Where one turn sends some rows of the set: a few examples, then the rows asked
Vuzik: -7; 8; 11; -12; 18; 1; -7; -20; -7; -11; -6; 1; 1; 5; 1; 6; -11; 6; -16; -9; 5; -10; 22; -4; -5; -16; 1; 8; 10
Nomi: 21; -4; -12; -4; 11; -2; -3; 10; -9; -1; -1; 3; 3; -10; 11; 2; 13; -4; 3; -8; 12; 10; 20; 2; -11; 6; 10; 10; -8
vod: 14; 4; 9; -4; 4; 3; 3; -16; 3; 0; 2; -6; -14; -5; 1; 7; 1; -2; -20; 4; 20; -6; 3; 9; 7; -12; -4; 4; -9
gomu: 23; -1; -12; -13; 18; 2; -7; 4; -10; 5; -5; 4; 0; -11; 10; 3; 12; 2; 0; 0; 16; 6; 18; 2; -8; 10; 11; 7; -8
tibu: 2; 14; 3; -3; -8; -2; -12; -2; -1; 0; -2; 4; -1; 15; -1; 7; 2; -5; 5; -2; 23; -4; -3; 1; 3; 1; 0; 11; -7
radim: 4; 10; -1; -16; 10; -1; -3; -12; -17; -3; -11; 0; -9; -3; 16; 7; 20; 3; -7; -6; 9; 4; 26; 8; -10; -2; 4; 30; -4
Tuvi: -5; -1; -5; -2; 4; -1; -23; 15; -3; -6; -1; 9; 4; -1; -1; 12; 2; -9; -1; -11; -5; 7; 22; 1; -17; 1; 1; 6; -6
demam: 16; -5; -14; -11; 13; 4; -4; 6; -5; 1; -2; 6; 4; -10; 6; 1; 16; -4; 8; -5; 19; 6; 21; 0; -11; 8; 11; 10; -9
binam: -7; 0; -5; -6; 20; 15; -5; -3; -1; -14; -4; 4; -17; 16; -6; 7; -5; 12; -10; 1; 12; 2; 25; -9; -10; -9; 8; 19; -11
vezum: -5; -4; -7; -2; 5; -4; -21; 12; -7; -9; -5; 11; 2; 2; -3; 11; 9; -7; -4; -15; -5; 6; 15; 0; -16; -2; 0; 1; -5
tebob: 5; 2; 2; -22; 21; -4; -1; -1; -21; -1; -1; -18; -12; -8; 9; 0; 6; -7; -18; -7; 3; 2; 27; -9; 1; -16; 2; 4; -6
labo: -2; 4; 1; -19; -2; -16; -7; -6; 8; -1; -5; 7; -15; 3; -8; 0; -7; -4; 4; 3; 3; -8; 22; 5; -4; -1; 3; -2; 3
Bome: 2; 0; -9; -7; 18; 16; -2; 3; 6; -14; -10; 3; -13; 14; -5; 6; -6; 6; -8; -2; 12; -2; 26; -11; -12; -11; 13; 19; -13
mefar: -5; 4; -3; -19; -2; -13; 1; -9; 6; 1; -6; 9; -17; 4; -4; 4; -7; -8; 5; 0; 1; -5; 22; 0; 2; 0; 0; -3; 2
tuvuz: 1; 2; 3; -19; 24; -1; -3; -4; -22; -3; 1; -13; -15; -5; 7; 0; 14; -6; -17; -11; 1; 4; 22; -5; 0; -15; 2; 1; -8
govu: 4; 2; -1; -23; 22; -4; -3; -4; -18; 3; -6; -16; -14; -6; 11; 0; 9; -5; -19; -9; 0; 3; 17; -6; 2; -17; 4; 3; -5
Teme: 14; 1; 6; -2; 12; 3; 0; -13; 4; 2; -4; -2; -11; -4; 1; 6; 2; -5; -21; 6; 26; -6; 2; 6; 6; -5; -11; 8; -11
limig: 19; -13; 7; -15; 7; 4; -9; -6; -12; -8; 0; 0; -3; -11; 3; 14; -1; -16; -6; -16; 14; 5; 12; 10; 13; -17; -6; 4; -11
mevi: 14; -10; 3; -13; 4; 2; -5; -8; -7; -7; 2; 0; -3; -11; 2; 8; 1; -22; -5; -18; 12; 6; 15; 8; 17; -15; -7; 7; -14
tado: -8; 0; -6; -3; 8; 1; -22; 13; -5; -4; 2; 11; 1; 2; 1; 8; 8; -7; 0; -13; -7; 4; 17; -1; -15; 2; 1; 1; -6
nole: 6; -4; 1; -2; 30; 3; -7; 12; 12; -3; -4; -5; -6; 6; 10; 11; -10; -14; 8; -13; 3; 6; 12; 5; 4; -12; -1; 1; -14
dit: -12; 2; 6; -12; 18; 2; -9; -19; -5; -13; -10; -3; 6; 6; 7; 6; -13; 3; -16; -8; 7; -6; 21; 3; -3; -15; 2; 7; 8
zufe: 6; -11; -4; 0; 16; 13; -7; 7; 5; -6; -1; 3; -6; 9; 14; 9; 2; 11; -7; -15; 10; -1; 18; -9; 14; -16; -7; 23; -12
gibed: 6; 7; -5; -19; 6; -12; -2; -9; -12; -5; -3; -1; -7; -2; 17; 6; 18; 1; -9; 1; 7; 7; 27; 6; -15; -4; 4; 23; -1
sabub: 4; -8; -7; -3; 24; 16; -9; 8; -2; 1; 4; 1; 0; 10; 10; 11; 0; 10; -7; -5; 11; 2; 16; -14; 11; -12; -6; 19; -13
ruz: 9; 10; 9; -7; -1; 4; -6; -6; 3; 2; 0; 2; 1; 13; -8; 9; 2; -4; 8; -1; 24; 1; -4; 0; -1; -6; 0; 12; -10
mibu: -4; 2; -7; -10; 15; 14; 2; -1; 6; -20; -7; 1; -16; 12; -1; 3; -4; 12; -4; -3; 13; -9; 22; -9; -4; -8; 14; 15; -9
puv: 9; 10; 4; -5; -7; -1; -5; -1; 4; 4; -3; 6; -6; 13; -6; 9; -4; -5; 6; -4; 19; -4; -4; 6; -4; -7; -2; 7; -9
gisop: 12; 1; 11; -2; 7; 1; -1; -16; 10; 0; 5; -4; -16; -2; 0; 8; 3; -4; -18; 9; 25; 0; 4; 0; 2; -4; -5; 5; -6
madub: -9; 7; 6; -12; 17; -1; -6; -19; -1; -12; -9; 3; 2; 5; 5; 4; -10; 4; -19; -10; 6; -3; 21; -2; -3; -18; 6; 6; 9
Rokip: 7; -1; -6; -19; 9; -7; -4; -12; -8; -2; -4; 2; -12; -5; 13; 5; 23; 0; -8; -1; 15; 8; 29; 4; -12; -5; -2; 27; -2
soru: 17; -12; 5; -13; 10; 4; -7; -10; -12; -8; 0; 2; -2; -10; 5; 14; 1; -21; -7; -14; 10; 8; 7; 6; 17; -16; -1; 4; -11
vume: 16; -2; -12; -1; 15; 3; -3; 9; -6; 4; -7; 7; -3; -8; 16; 2; 11; -3; 1; -8; 13; 2; 20; 0; -9; 16; 8; 9; -7
laf: 9; -7; -5; -1; 24; 17; -6; 4; -2; -1; 3; -5; -3; 9; 10; 12; -5; 11; -8; -10; 3; 1; 19; -11; 13; -16; -3; 22; -10
dun: 3; 2; -1; -21; 23; -6; -3; 0; -18; -4; -2; -16; -12; -6; 7; 0; 15; -5; -15; -6; -2; 1; 20; -5; 2; -16; 2; -2; -8
taz: 5; -8; 2; 3; 31; 2; -7; 10; 8; -3; -8; -10; -6; 8; 7; 7; -13; -11; 9; -13; 3; 4; 16; 7; 2; -9; -3; 2; -12
Lonuz: 5; -8; 2; 1; 30; 3; -8; 11; 9; -4; -5; -1; -5; 6; 10; 6; -14; -11; 6; -14; 4; -1; 12; 10; 2; -7; -6; 2; -14
teso: 5; 12; 5; -7; 0; 0; -5; -5; 3; 2; -10; 5; -3; 13; -11; 6; -1; -5; 6; 2; 23; -5; 0; 6; -6; -4; -4; 15; -12
Gov: 14; -9; 6; -12; 5; 5; -2; -9; -10; -6; -3; 4; 0; -12; 0; 14; -1; -17; -4; -16; 9; 8; 15; 9; 18; -16; -6; 3; -12
visos: 7; -7; -8; -6; 19; 15; -9; 5; 5; -1; -1; 0; 2; 8; 13; 11; -1; 10; -14; -5; 9; -3; 20; -16; 9; -17; -6; 25; -10
ziliv: 11; 4; 10; 3; 6; 1; -1; -13; 0; -4; 1; -9; -20; -3; 0; 3; 6; -6; -19; 5; 23; 1; 7; 6; 10; -4; -1; 8; -13
voda: -3; 5; 1; -16; 1; -16; -6; -10; 7; 0; -6; 9; -15; 7; -7; 1; -4; -7; 5; 3; -3; -3; 18; 0; -1; -2; 7; 0; 4
Fufi: -4; 1; -9; -5; 17; 15; -3; -2; 2; -15; -3; 2; -15; 16; -3; 10; -12; 11; -7; -4; 5; -4; 23; -10; -11; -6; 11; 17; -4
duviz: -5; -2; -8; -3; 5; 0; -24; 11; -1; -5; -6; 10; 2; -2; -2; 12; 4; -8; -2; -14; -8; 7; 14; 3; -16; -1; 7; 3; -7
lono: 10; 4; -5; -19; 9; -7; -10; -9; -12; 0; -9; 7; -13; 0; 11; 10; 17; 3; -8; 0; 11; 12; 23; 9; -16; -1; 0; 27; -4
pigam: -4; 6; -1; -19; -4; -13; -4; -9; 7; -3; -4; 8; -11; 2; -8; -4; -5; -10; 4; -3; 2; -8; 22; 1; 1; 1; 4; 0; 2
Solut: 10; -6; 5; 0; 30; 6; -7; 13; 8; -4; 0; -4; -9; 5; 6; 15; -11; -12; 9; -12; 3; 0; 14; 3; 0; -9; -6; 1; -13
vope: -9; 7; 9; -15; 21; 1; -7; -18; -7; -13; -10; 1; -1; 8; 5; -1; -13; 5; -15; -10; 6; -10; 19; 5; -3; -17; 1; 9; 4

laf goes to Nomi
labo goes to Vuzik
And these:
binam goes to Rokip
radim goes to ziliv
tuvuz goes to mevi
duviz goes to voda
lono goes to gisop
taz goes to vezum

